These views show one set of named points, seen from different sides, and a view may be mirrored.
A view may leave some points out, and in a few views one point is out of place. Which views, in the order they come, and which point in each? Write none if none.

Scene 1 (7 views)
A:
  Nuz [0.60 0.14 1.73]
  fikik [ 2.46 -0.46  2.71]
  Vulan [ 0.38 -1.09  2.15]
  fof [-1.63 -2.63  3.33]
  visel [-1.51 -1.03  1.81]
  pebed [-3.07 -1.86  0.76]
  videt [ 1.27 -0.11 -1.65]
  robif [ 0.01  0.09 -1.33]
  Dekof [ 3.24 -1.69 -0.25]
B:
  visel [ 4.33 -2.16  6.70]
  Nuz [ 2.52 -1.20  5.48]
  videt [ 1.22 -4.06  3.89]
  pebed [ 5.27 -3.73  6.91]
  zor [ 4.61 -4.98  4.91]
  robif [ 1.67 -4.07  5.23]
  fikik [2.30 0.40 3.85]
  Vulan [ 3.57 -1.15  5.20]
  fof [ 6.39 -1.18  6.22]
  Dekof [ 2.12 -2.14  1.85]
C:
  zor [ 6.55 -5.51  2.71]
  robif [ 3.66 -6.07  2.19]
  fof [ 7.02 -2.54 -0.32]
  fikik [ 2.44 -1.73  0.93]
  Nuz [ 3.25 -3.27  1.94]
  Dekof [ 2.51 -2.70  3.96]
  visel [ 5.54 -4.13 -0.16]
  pebed [ 7.29 -5.37  0.37]
D:
  pebed [-4.78 -4.22 -5.20]
  fikik [-2.74 -3.74  0.46]
  fof [-2.11 -4.71 -4.17]
  robif [-6.84 -3.52 -1.73]
  visel [-3.79 -3.47 -3.59]
  Nuz [-4.05 -2.88 -1.10]
  zor [-6.37 -5.61 -3.79]
  videt [-7.06 -4.02 -0.65]
  Vulan [-3.43 -4.03 -1.66]
  Dekof [-5.33 -5.50  1.06]
E:
  Vulan [-2.40  2.78  1.14]
  Dekof [-0.27  3.37  4.13]
  fof [-3.40  0.47 -0.33]
  visel [-4.20  2.16  0.92]
  Nuz [-2.74  4.01  1.42]
  zor [-4.45  0.70  3.84]
  pebed [-5.40  0.74  1.61]
  fikik [-1.21  5.13  2.73]
  robif [-4.06  3.75  4.18]
  videt [-3.09  4.06  4.87]
F:
  fikik [ 0.08 -3.58 -2.00]
  Vulan [ 1.15 -1.58 -1.96]
  videt [-0.93 -0.58  1.26]
  visel [ 1.43  0.36 -2.52]
  fof [ 3.42 -0.40 -3.25]
  zor [2.24 1.32 0.53]
  robif [-0.64  0.41  0.41]
  Dekof [ 0.45 -3.34  1.21]
  Nuz [-0.19 -1.45 -2.09]
G:
  fikik [3.10 2.65 6.26]
  zor [ 1.62 -0.38  1.38]
  pebed [-0.51  0.84  1.76]
  robif [3.46 2.12 1.68]
  Nuz [2.19 3.00 4.27]
  visel [0.27 2.00 3.33]
  Dekof [5.20 0.66 4.82]
  fof [-1.07  0.55  4.54]
  Vulan [1.65 1.86 4.80]
  videt [4.55 1.84 2.09]
Views that do not fit: C, E
  out of place in C: Nuz
  out of place in E: fikik

Scene 2 (5 views)
A:
  gota [-2.51  0.14 -3.52  1.62  0.43 -0.06  2.07 -4.28]
  tolu [-2.51  0.28 -3.30  1.31  0.36  0.82  2.19 -3.63]
  Boke [-2.87  0.73 -3.87  1.28 -0.99  0.41  1.53 -3.77]
  Ger [-1.44  1.15 -3.91  1.97 -1.01 -0.94  2.12 -3.48]
  kivi [-2.86  0.07 -2.71  0.92  0.19 -0.03  2.17 -4.19]
  bemo [-1.26  0.38 -3.38  1.05 -0.28 -0.01  1.97 -4.10]
  Luvot [-3.42  0.22 -3.02  0.98  0.43 -0.38  1.48 -3.96]
  sazit [-2.00  0.18 -3.74  0.00 -1.14  0.28  2.29 -3.77]
  lan [-2.03  0.92 -3.43  1.67 -0.36  1.04  1.97 -5.71]
B:
  lan [-0.80  0.17 -2.90  0.92  0.41  1.57  2.39  0.01]
  gota [-1.21 -0.16 -3.00  2.00  1.20  1.52  3.84 -0.84]
  Ger [-1.39  0.60 -1.93  1.35  1.33  1.92  3.24 -2.61]
  Luvot [-1.04 -0.88 -3.14  1.60  2.24  1.57  4.32 -0.76]
  sazit [-1.03 -0.32 -3.89  1.63  1.85  2.33  2.31 -2.01]
  bemo [-0.99 -0.10 -2.61  2.12  1.18  2.24  2.68 -1.46]
  kivi [-1.27 -0.36 -3.33  1.92  2.20  1.67  3.51 -0.46]
  Boke [-1.45 -0.61 -3.24  0.60  1.29  1.82  3.25 -1.62]
  tolu [-1.82 -0.89 -3.19  2.02  1.27  1.38  3.22 -0.95]
C:
  bemo [-0.60 -0.51 -0.07  0.70  1.17  0.66 -0.40 -1.12]
  gota [-0.59 -0.98 -0.80  0.28  1.02  0.14 -0.71 -0.07]
  lan [-1.20 -2.42 -0.28 -0.03  1.00  1.00 -0.62 -1.10]
  Ger [-0.06  0.07  0.96 -0.28  0.59  0.35 -1.12 -0.91]
  Boke [-1.49 -0.69  0.45 -0.54  1.10  0.24 -0.24 -0.10]
  tolu [-1.68 -0.51 -0.78  0.39  0.85  0.43 -0.56 -0.05]
  kivi [-1.17 -0.69 -1.11  0.10  1.92  0.06 -0.78 -0.28]
  Luvot [-0.81 -0.49 -1.09 -0.35  1.94  0.09 -0.49  0.48]
  sazit [-1.64 -0.35  0.74  0.84  1.96  0.01 -0.21 -0.82]
D:
  tolu [-1.59  0.65  0.00 -2.42 -0.21  0.49  0.47 -3.00]
  kivi [-1.94  0.98  0.34 -2.59 -0.44 -0.34  0.59 -2.11]
  Ger [-1.22 -0.99 -0.25 -1.36 -1.16 -0.19 -0.53 -2.12]
  Boke [-1.49  0.19 -0.44 -3.04 -1.10  0.34 -0.58 -2.48]
  sazit [-0.50  1.29 -0.16 -2.08 -1.53 -0.11 -0.35 -2.35]
  bemo [-1.21  0.25  0.55 -1.64 -1.32 -0.25  0.15 -2.90]
  Luvot [-1.89  0.49  0.65 -3.25 -0.09 -0.12  0.32 -1.75]
  gota [-1.71  0.14  0.27 -2.56 -0.23 -0.59  0.39 -2.80]
  lan [-2.32  0.24 -0.23 -2.85 -1.95 -0.60  0.72 -3.75]
E:
  lan [-2.61  1.33 -1.68 -1.39 -1.50 -1.79 -1.46  2.43]
  sazit [-2.20  0.11 -2.93 -1.02  0.38 -2.14 -1.49  1.26]
  Ger [-0.65 -0.07 -2.57  0.26 -0.97 -2.00 -1.90  1.87]
  tolu [-2.36 -0.65 -1.67 -0.96 -0.75 -1.70 -0.65  1.89]
  Luvot [-2.28 -0.55 -1.70 -0.88 -1.44 -1.44 -0.86  0.27]
  kivi [-2.32 -0.38 -1.91 -1.42 -1.03 -1.14 -1.17  0.92]
  Boke [-2.27 -0.14 -2.20 -0.59 -1.08 -2.86 -1.43  1.39]
  bemo [-1.72  0.43 -1.96 -0.46 -0.14 -1.35 -1.38  1.81]
Views that do not fit: none

Scene 3 (6 views)
A:
  zas [-0.97  2.54 -1.59  0.64 -2.24  2.06 -0.24  1.07]
  depi [-1.63  0.49 -1.58 -0.49 -1.69  1.15 -0.25  0.51]
  seka [ 0.68  0.50 -0.68  1.31 -0.78  0.49 -0.38  0.56]
  Susif [-3.20 -1.53 -0.44  1.19 -4.14  0.28  0.29  0.44]
  pezu [-3.56 -1.45 -0.72 -0.10 -1.97  1.29 -0.98  0.02]
  moke [-1.09  2.72 -1.11  1.05  0.18  3.46 -1.90  0.65]
  laf [-0.84 -2.18 -0.51  0.14 -0.63 -0.30 -0.51 -0.12]
  Nasi [-0.22  0.84 -1.50 -0.03 -1.30  0.76 -0.06  0.61]
  Duta [-0.70  0.89 -1.09  0.60 -1.03  1.36 -0.66  0.56]
B:
  depi [ 3.75  0.80  4.30  0.39  7.67 -4.95  2.29 -0.32]
  laf [ 4.06  2.73  2.40 -0.86  7.54 -4.40  4.17 -0.13]
  Gokul [ 2.20  2.02  4.15  1.68  6.64 -4.26  2.15  0.62]
  seka [ 2.30  3.14  3.69  0.30  9.04 -4.79  2.44  0.40]
  Sutod [ 2.95  1.70  4.54  1.02  7.27 -5.25  1.49  0.30]
  Nasi [ 2.92  1.58  4.24  0.56  8.84 -4.70  2.34 -0.05]
  Susif [ 3.53  1.81  3.35  1.30  4.06 -3.99  3.24  0.53]
C:
  Gokul [ 2.62 -6.77 -3.90  4.98  3.08  4.58 -3.23 -0.50]
  Nasi [ 2.11 -5.59 -3.01  3.19  2.35  4.87 -1.17  0.01]
  moke [ 3.06 -4.19 -3.65 -0.02  3.96  5.58 -1.35 -0.94]
  pezu [ 0.38 -5.68 -4.38  2.58  1.69  3.82 -4.33 -1.35]
  depi [ 1.50 -5.25 -3.06  2.77  1.68  4.70 -2.08 -0.91]
  Susif [ 1.63 -6.71 -4.03  5.12  1.68  4.13 -4.92 -1.95]
  Duta [ 2.21 -5.46 -3.45  2.58  2.98  4.96 -1.57 -0.24]
  laf [ 0.19 -6.54 -4.62  3.71  2.65  3.45 -2.49  1.15]
  zas [ 3.48 -4.99 -2.53  2.47  2.65  5.81 -1.72 -1.65]
  Sutod [ 2.72 -5.51 -3.26  3.05  2.69  5.06 -2.42 -1.22]
  seka [ 2.59 -6.11 -3.76  3.42  3.89  4.77 -1.20  0.84]
D:
  moke [-1.57  1.69  3.67 -1.11 -2.57  5.94  7.74 -6.60]
  Sutod [-0.39  1.54  3.96 -1.31 -0.70  6.28  7.32 -3.58]
  seka [-2.34  1.61  3.74 -0.94 -1.72  4.78  6.84 -2.54]
  depi [ 0.06  2.52  3.25 -0.93 -0.95  6.14  8.20 -3.05]
  Duta [-1.23  1.93  3.52 -1.00 -1.50  5.62  7.55 -3.56]
  zas [-0.70  1.26  4.09 -1.55 -1.82  7.44  7.30 -4.03]
  Nasi [-1.13  2.14  3.31 -0.93 -1.81  5.91  7.71 -2.53]
  Gokul [-0.88  1.23  4.26 -1.36  0.60  5.25  6.36 -1.75]
  laf [-0.96  3.10  2.86 -0.24 -0.08  3.27  7.76 -1.78]
  Susif [ 1.12  1.73  4.11 -1.43  2.42  5.49  7.01 -1.77]
E:
  Duta [ 1.49 -2.52  1.21 -0.01  3.38  0.74 -2.67 -2.39]
  moke [ 0.84 -3.82  0.11 -1.70  3.05  1.19 -2.12 -4.46]
  Sutod [ 2.36 -3.32  1.74  0.10  3.61  0.21 -2.98 -2.37]
  laf [-0.24 -1.93  1.53  1.75  2.94 -0.09 -3.26  0.04]
  Nasi [ 2.03 -1.99  1.55  0.40  3.41  1.21 -2.50 -1.97]
  seka [ 1.37 -0.95  0.96  0.20  3.44 -0.09 -3.10 -2.37]
  pezu [ 0.54 -5.27  2.15  1.24  3.11  0.01 -3.34 -0.32]
  zas [ 3.10 -3.35  1.65 -0.57  3.76  0.94 -2.52 -3.47]
  Gokul [ 2.39 -2.30  2.09  1.08  3.78 -1.44 -3.88 -1.26]
F:
  pezu [ 0.32 -0.21  3.18  1.86 -1.52 -0.53  1.86 -1.40]
  Gokul [ 1.16  1.53  2.23 -1.17 -0.45 -1.28  1.17 -0.62]
  seka [-0.35  1.99  2.79 -1.93 -1.65 -1.91  2.77  0.66]
  Nasi [-1.02  1.58  3.28 -1.22 -1.76 -0.42  2.17  0.55]
  laf [ 0.79  0.18  1.34 -0.32 -2.51 -1.04  3.40 -0.30]
  Sutod [-0.63  1.65  4.06 -0.44 -0.93 -0.96  1.33 -0.14]
  Duta [-1.01  1.60  3.77 -0.69 -1.63 -1.27  2.30  0.43]
  depi [-0.98  0.97  3.67  0.01 -1.73  0.10  1.94  0.00]
  Susif [ 1.70  0.51  2.40  0.61 -0.15 -0.07  0.26 -1.86]
  zas [-1.68  2.27  4.91 -0.82 -0.79 -0.87  1.02  0.47]
Views that do not fit: B
  out of place in B: Gokul

Scene 4 (7 views)
A:
  pas [ 2.54  6.26  4.86  4.48  6.25 -4.02  0.65 -2.24]
  sobuv [ 2.06  4.82  7.67  3.00  4.08 -2.84  2.02 -2.69]
  zuz [ 2.45  4.60  7.42  2.71  4.32 -3.01  2.39 -2.33]
  tupa [ 2.67  4.23  7.75  2.85  4.15 -3.49  1.81 -2.28]
  gane [ 2.77  6.05  4.91  4.31  6.86 -3.87  1.68 -1.85]
  linof [ 2.49  4.62  6.83  2.98  3.64 -3.71  2.09 -2.07]
  far [ 2.38  6.22  4.77  4.09  6.82 -3.77  1.44 -2.02]
  mam [ 2.23  4.11  6.95  3.02  3.95 -4.00  2.38 -1.71]
B:
  pas [ 1.04 -2.17 -0.20 -0.78 -0.41  1.61  0.13  1.52]
  linof [ 3.13 -1.69  0.85  0.17 -1.91 -0.23  0.53  4.06]
  mam [ 3.19 -2.06  1.06  0.18 -2.48 -0.40  0.29  3.85]
  Pume [ 3.10 -1.43  0.30  0.17 -2.28 -0.41  0.55  3.71]
  lin [ 1.67 -1.78 -0.73 -1.36 -1.16  2.02  0.50  1.59]
  Bupe [ 1.39 -1.67 -0.59 -0.54 -1.11  1.36  0.31  1.70]
  zuz [ 3.39 -1.14  0.55  1.04 -2.32  0.20  0.45  3.88]
  far [ 1.21 -1.66 -0.60 -0.74 -1.15  1.65 -0.03  1.20]
  gane [ 1.49 -1.91 -1.02 -0.89 -1.30  1.59 -0.22  1.45]
  gemi [ 3.33 -1.15  0.78  0.32 -1.74 -0.51 -0.14  3.97]
C:
  sobuv [ 2.01  3.72  2.37  5.75  1.49 -1.85  0.12 -2.02]
  sala [ 1.37 -0.57  1.22  5.02  1.94 -2.25 -1.77 -2.24]
  gane [ 1.38 -0.16  1.17  4.88  1.96 -2.20 -1.62 -2.54]
  mam [ 2.16  3.60  1.66  4.56  0.84 -1.16 -0.36 -2.54]
  far [ 1.58 -0.26  1.16  4.88  2.23 -2.35 -1.08 -2.50]
  Pume [ 1.81  3.62  1.66  4.61  1.58 -1.23 -0.69 -2.14]
  pas [ 1.77 -0.55  1.85  4.42  1.78 -2.47 -0.89 -2.16]
  tupa [ 2.09  3.80  1.97  5.26  0.73 -1.86 -0.28 -1.76]
  Bupe [ 1.38  0.17  1.56  4.76  2.28 -2.30 -1.08 -2.32]
  lin [ 1.39 -0.16  1.84  4.62  2.34 -2.42 -1.50 -3.11]
  gemi [ 2.48  3.58  1.85  4.77  1.13 -1.47 -0.79 -1.58]
D:
  pas [ 5.49  4.89 -3.84  6.87 -1.80 -1.02 -8.65  0.13]
  Bupe [ 5.38  5.48 -4.16  7.25 -1.68 -0.41 -8.53 -0.23]
  far [ 4.83  5.38 -3.95  7.55 -1.55 -0.54 -8.60 -0.08]
  sala [ 4.75  5.67 -4.14  7.63 -1.75 -0.72 -8.62  0.41]
  tupa [ 7.55  7.55 -3.30  6.88 -1.77 -1.20 -7.91 -2.86]
  sobuv [ 7.33  6.93 -3.18  7.06 -2.11 -0.69 -7.63 -3.21]
  lin [ 4.90  5.45 -3.91  6.73 -1.66  0.15 -8.79  0.15]
  mam [ 6.87  7.51 -3.53  6.28 -1.26 -1.12 -8.72 -3.11]
E:
  gane [ 0.35  2.30 -2.68  1.86  0.24 -4.57 -5.94  5.83]
  pas [ 0.11  1.65 -3.45  2.10  0.04 -4.11 -6.14  5.08]
  linof [-1.36  2.30 -5.16  1.92 -1.82 -4.77 -6.33  8.01]
  sobuv [-2.52  2.74 -4.82  1.63 -1.82 -4.31 -5.85  7.62]
  gemi [-1.44  1.82 -4.89  1.76 -1.72 -4.48 -6.10  8.48]
  mam [-1.09  2.39 -5.03  2.18 -2.26 -5.05 -5.95  8.06]
  zuz [-2.03  2.69 -4.53  1.33 -1.86 -4.63 -5.95  8.13]
  far [ 0.10  2.03 -2.80  1.79  0.15 -4.82 -5.71  5.42]
F:
  gemi [ 3.39 -4.70  3.65 -2.28 -5.20 -2.75 -1.07 -5.52]
  zuz [ 3.68 -4.35  2.84 -2.00 -5.64 -3.35 -1.26 -5.42]
  Bupe [ 5.34 -3.92  4.08 -0.16 -4.60 -2.94  1.27 -6.23]
  Pume [ 3.76 -4.89  3.40 -2.14 -5.21 -3.11 -0.75 -4.89]
  mam [ 3.80 -5.31  3.82 -2.00 -5.86 -3.34 -1.03 -5.09]
  linof [ 3.45 -5.12  3.45 -2.06 -5.26 -3.39 -0.83 -5.51]
  tupa [ 3.72 -4.61  3.30 -1.95 -5.59 -3.33 -1.80 -5.80]
  pas [ 5.51 -4.37  5.05 -0.77 -4.39 -4.26  1.08 -6.30]
  far [ 5.65 -3.75  4.23  0.04 -4.86 -2.74  1.45 -6.25]
  gane [ 5.38 -3.95  4.21  0.49 -4.79 -2.48  1.27 -6.07]
  sala [ 5.73 -3.92  4.30  0.75 -4.56 -2.33  1.32 -6.27]
G:
  sobuv [-2.63  1.42  0.89 -2.74 -3.60 -2.34  2.96  1.87]
  Pume [-2.56  0.99  0.46 -2.51 -2.43 -1.56  2.57  1.32]
  Bupe [-3.51 -0.19  1.34 -3.00 -3.41 -1.90  2.80 -1.67]
  sala [-3.57 -1.00  1.12 -2.90 -3.26 -2.34  2.82 -2.21]
  mam [-2.20  1.05 -0.15 -2.17 -2.78 -1.52  2.78  1.37]
  gemi [-2.28  1.33  0.30 -2.28 -2.56 -2.31  2.13  1.31]
  tupa [-2.01  1.12  0.49 -2.30 -3.33 -2.41  2.52  1.70]
  linof [-2.41  1.43  0.16 -2.61 -3.11 -1.64  2.31  1.32]
  gane [-3.38 -0.81  0.98 -3.07 -3.08 -2.08  2.96 -1.95]
Views that do not fit: F
  out of place in F: pas
